(in the rows, 128 means zero)
Each path is a new rotation, seen through one point. The rows after it are directions, each followed by how far the rotation turns it, in degrees each step (0 if it stays put).
Each turn is a multiple of 5 degrees from 10 to 175, or 0.
Each row of a path follows its step; steps can be skipped.
Path 1:
step 1: [122 136 116 117 114 114 120 118 126 116 119 122 131 117 127 119 120 129
 148 130 119 121 130 129 136 116 129 130 131 109 135 136 125 130 131 116
 137 122 134 131 122 126 132 134 140 148 117 128 133 139 120 128 130 120]
step 2: [127 134 117 129 130 120 119 120 133 123 122 129 131 130 122 128 128 139
 133 125 129 110 127 110 125 119 133 138 143 121 129 136 139 133 139 116
 121 136 125 135 146 112 146 126 142 141 123 130 123 139 129 123 117 126]
step 5: [132 156 133 127 129 112 126 124 119 130 112 129 127 137 114 131 133 139
 138 119 122 125 125 124 117 120 134 126 130 121 140 131 135 127 123 125
 114 126 138 129 135 120 135 147 131 133 132 133 128 142 123 128 131 118]
step 8: [128 137 122 111 125 123 112 112 125 131 123 123 130 130 127 129 132 124
 118 125 118 120 125 135 115 120 127 130 126 108 138 126 123 130 122 134
 131 126 131 141 126 117 147 130 127 144 137 119 126 145 124 116 143 119]
step 12: [132 141 124 128 128 132 121 122 130 120 118 122 127 124 121 126 133 131
 130 114 127 118 124 122 116 132 128 134 115 124 128 136 122 127 126 102
 134 126 145 126 124 110 132 139 131 151 139 137 128 129 123 117 114 125]
step 23: [120 140 140 132 120 129 132 114 124 124 128 121 127 120 127 129 134 135
 137 129 118 145 115 123 119 119 136 124 125 113 138 118 132 110 120 115
 139 134 135 124 126 115 139 130 143 147 125 127 123 131 137 134 124 119]
step 27: [124 134 120 142 125 116 117 119 117 127 112 136 144 131 112 130 129 130
 138 124 132 119 121 126 125 122 128 116 124 113 120 125 126 114 113 124
 127 126 135 121 116 121 138 117 136 139 132 124 128 126 117 136 141 122]
step 40: [127 134 127 135 125 124 109 119 125 112 125 123 136 128 131 122 134 139
 140 118 112 122 130 128 134 136 141 122 127 116 136 131 120 147 137 124
 132 128 131 141 135 127 136 132 128 152 137 131 137 132 124 124 118 121]
step 41: [128 132 122 111 122 122 128 120 135 123 123 132 131 132 130 124 135 134
 126 121 123 133 127 118 112 132 129 130 138 116 140 134 133 146 125 123
 142 135 115 130 133 112 140 126 138 155 137 134 117 138 125 131 127 127]
Speeds:
[128 127 130 125 127 126 127 127 131 129 127 126 128 126 127 125 124 130
 132 132 123 129 128 124 128 128 130 128 128 130 127 127 131 131 132 126
 127 130 127 127 130 131 131 130 129 125 128 126 130 129 127 132 127 124]
20
[129 124 129 129 130 128 128 130 122 129 129 126 128 128 125 126 129 130
 128 129 129 126 128 126 125 127 129 130 131 127 131 125 125 131 126 130
 124 124 129 127 126 126 129 129 126 126 129 127 129 125 129 131 131 123]
35
[128 127 129 129 127 129 128 133 130 130 127 131 129 131 127 129 128 132
 126 130 130 130 127 128 133 127 132 130 131 130 126 128 127 129 130 131
 128 126 124 131 130 127 128 128 124 135 126 130 131 129 128 129 127 127]
95
[130 123 126 130 126 131 127 127 129 131 127 126 124 125 132 128 125 130
 129 128 126 128 127 124 127 133 130 130 130 121 131 126 129 125 128 128
 129 126 130 131 130 126 126 127 128 128 127 129 129 129 127 125 127 129]
65
[125 129 125 131 124 130 126 131 127 127 126 128 126 128 130 126 125 129
 129 127 126 126 126 130 129 127 122 126 128 126 122 128 126 132 129 131
 131 127 129 124 128 127 126 127 127 128 126 127 132 127 126 126 130 125]
140
Path 2:
step 1: [126 123 133 119 128 132 137 122 124 133 137 133 115 129 122 127 143 138
 139 137 130 136 136 121 137 120 115 116 120 113 118 125 120 135 123 123
 127 126 132 121 135 119 135 132 140 125 124 132 117 126 126 136 117 110]
step 7: [126 128 121 114 125 132 129 122 115 125 131 130 105 137 137 121 140 132
 139 117 133 135 134 104 126 128 128 134 126 121 128 118 122 116 119 132
 116 128 133 126 121 128 127 129 133 129 121 121 125 141 126 141 128 130]
step 9: [129 123 129 135 148 138 130 125 117 134 140 121 133 123 131 124 122 123
 132 130 122 143 123 121 118 134 124 142 125 123 123 123 120 123 122 130
 152 115 133 133 118 126 130 128 117 122 128 131 128 142 135 114 133 119]
step 10: [138 126 133 119 134 134 139 128 126 133 126 126 128 121 126 119 139 128
 145 126 127 126 132 114 140 130 124 117 127 122 124 106 134 125 129 120
 118 128 125 120 131 138 126 130 125 142 131 123 145 114 111 131 122 131]
step 16: [132 127 128 134 140 137 130 143 132 131 120 123 130 131 140 127 140 126
 145 115 125 130 137 106 139 126 125 112 112 131 130 132 119 134 119 121
 117 132 143 134 131 131 124 133 129 119 128 122 130 131 126 123 124 131]
step 21: [127 130 129 117 133 121 126 119 117 123 114 125 136 109 124 138 136 133
 136 121 120 127 143 125 124 137 131 135 129 124 130 116 145 121 136 132
 136 131 116 118 129 124 113 133 122 116 128 136 123 125 134 126 137 124]
step 34: [125 129 136 130 139 134 134 144 117 125 140 133 107 118 132 127 125 138
 119 121 121 132 138 133 137 127 126 118 126 118 134 138 121 117 120 115
 133 134 127 135 130 133 143 135 140 122 127 126 132 136 118 132 132 117]
step 39: [138 138 120 124 132 123 122 118 115 129 133 136 133 134 135 133 128 139
 137 121 126 144 133 121 128 118 118 136 133 129 126 128 122 124 126 146
 140 121 118 149 125 120 117 113 118 125 124 131 120 123 128 128 124 126]
step 42: [129 121 127 131 136 130 136 120 121 127 131 110 132 107 128 130 117 126
 137 121 129 136 134 129 130 130 121 126 134 132 120 123 130 130 138 125
 129 116 101 136 129 122 131 112 118 135 129 134 130 133 118 113 132 127]
Speeds:
[128 124 127 126 127 127 127 128 128 129 128 126 129 128 131 129 130 132
 128 125 129 128 126 130 125 126 127 127 131 131 131 130 127 129 125 122
 126 126 126 130 127 130 128 130 128 132 131 130 123 132 126 129 130 126]
95
[130 126 133 129 125 124 125 129 126 130 128 129 124 127 125 129 129 129
 126 124 130 126 130 127 128 123 130 132 128 126 126 131 126 122 128 130
 127 126 127 128 128 125 125 129 130 127 125 130 126 128 129 132 127 126]
55
[129 132 124 124 127 131 127 125 128 125 125 127 127 130 128 126 129 128
 128 126 132 129 130 127 124 125 128 132 131 128 130 128 132 127 131 129
 129 128 127 126 130 129 127 125 128 130 130 126 130 125 127 133 130 127]
100
[129 127 127 125 124 130 132 131 128 131 126 127 130 127 128 124 125 130
 126 126 129 126 128 128 131 130 126 127 128 130 130 124 128 127 128 126
 131 128 130 128 129 124 128 127 129 126 126 122 126 131 129 132 123 128]
120
[129 126 126 129 127 128 131 129 128 131 129 125 129 133 128 130 125 130
 127 133 132 133 127 127 126 129 127 129 128 125 124 129 131 128 126 124
 128 126 130 128 125 129 126 128 132 124 129 132 128 126 130 129 127 129]
135
Path 3:
step 3: [114 130 129 126 139 119 142 135 117 135 121 124 133 142 134 118 137 125
 137 134 118 134 126 136 142 142 141 136 130 129 131 124 118 122 127 132
 108 127 115 132 127 138 139 145 136 127 128 140 130 130 120 139 118 125]
step 4: [118 126 117 134 123 120 132 117 125 122 138 137 133 136 123 128 127 136
 135 129 127 123 137 137 129 128 141 128 122 121 128 141 104 139 122 127
 110 111 118 139 142 138 128 137 132 118 142 134 135 123 126 129 132 141]
step 5: [131 126 112 116 134 115 135 127 130 122 141 128 129 137 127 128 140 144
 127 128 115 120 132 131 125 142 119 108 117 114 137 140 114 129 123 123
 121 138 124 120 135 129 141 122 128 119 130 143 127 135 118 126 136 129]
step 13: [132 129 130 132 128 133 132 136 123 122 131 137 126 144 136 131 122 123
 135 125 121 119 138 143 130 129 140 115 130 123 123 135 126 127 123  97
 118 123 124 131 141 123 145 133 135 114 139 144 122 132 126 129 135 136]
step 14: [130 118 127 128 126 114 138 138 150 123 128 133 128 144 116 128 141 136
 133 119 130 130 144 123 133 137 134 132 125 123 121 130 122 126 130 113
 126 125 118 109 134 134 130 134 120 117 130 139 118 142 124 120 145 127]
step 21: [134 133 115 132 129 131 115 120 124 126 128 127 123 137 139 128 127 142
 122 139 119 136 131 138 139 134 130 130 129 120 132 145 117 129 133 123
 107 118 129 123 134 125 147 144 120 125 147 133 133 120 135 125 120 135]
step 32: [119 114 137 134 122 129 131 139 137 136 127 128 121 122 133 122 146 117
 117 104 112 132 137 119 138 126 124 135 137 136 126 131 125 130 127 109
 118 130 140 123 138 125 143 129 130 123 136 125 130 123 126 121 132 134]
step 34: [118 113 142 136 130 128 130 127 115 125 138 117 141 157 126 118 147 130
 127 121 128 133 117 120 139 133 139 133 127 126 122 132 127 128 117 125
 130 141 116 142 130 136 129 139 137 132 123 130 132 129 129 125 124 134]
step 38: [123 125 115 127 123 128 122 135 126 125 121 132 133 132 143 142 128 135
 107 141 120 139 134 123 135 144 121 115 128 118 130 131 128 121 109 118
 115 137 127 118 128 119 144 133 122 130 137 133 126 122 120 130 116 121]
Speeds:
[127 125 126 129 128 124 131 125 130 127 124 130 131 128 127 126 125 127
 127 125 127 130 126 121 128 128 125 126 126 125 128 128 129 126 130 127
 129 129 129 126 128 125 128 125 126 126 125 125 128 131 126 127 123 131]
80
[126 131 126 126 129 134 134 131 127 128 125 131 130 129 128 129 130 129
 127 132 125 130 126 126 127 128 131 127 126 126 128 130 129 126 130 128
 129 129 130 128 129 125 124 128 129 129 128 131 129 127 126 132 129 123]
155
[128 131 129 128 126 124 131 130 128 129 133 129 128 126 126 128 128 126
 131 132 124 129 130 126 126 126 125 132 131 129 127 126 132 131 129 129
 127 129 133 125 129 130 129 132 130 130 128 130 131 129 127 127 125 127]
85
[131 130 125 133 129 129 126 128 127 129 130 126 127 130 130 126 132 127
 124 128 130 127 124 125 127 128 122 129 131 123 129 127 127 126 124 132
 128 127 128 124 128 126 127 128 131 125 130 129 130 127 127 126 130 127]
110
[133 130 129 130 125 129 131 131 131 130 128 129 127 130 127 133 131 126
 131 124 128 127 126 128 130 128 130 129 128 125 125 128 132 132 126 127
 131 129 130 130 126 125 130 130 128 125 125 127 125 127 132 129 130 130]
20
[130 128 131 129 123 127 127 125 127 128 127 130 130 130 131 127 130 129
 128 126 127 134 127 127 125 127 131 133 128 128 129 129 126 130 128 128
 129 127 128 129 129 132 123 130 131 128 128 123 131 130 129 131 130 129]
130
[131 128 129 130 132 128 130 130 124 130 131 129 129 130 130 123 127 128
 130 127 127 128 127 126 135 130 126 130 128 131 129 128 129 129 131 125
 131 123 127 127 131 126 128 127 125 128 131 126 129 128 129 129 130 129]
35
[126 129 127 128 131 127 128 125 126 124 131 126 126 123 126 130 128 127
 128 126 126 129 123 128 130 127 131 128 128 129 128 128 131 127 129 129
 127 130 122 127 132 128 127 131 130 124 124 129 129 125 129 131 127 129]
45
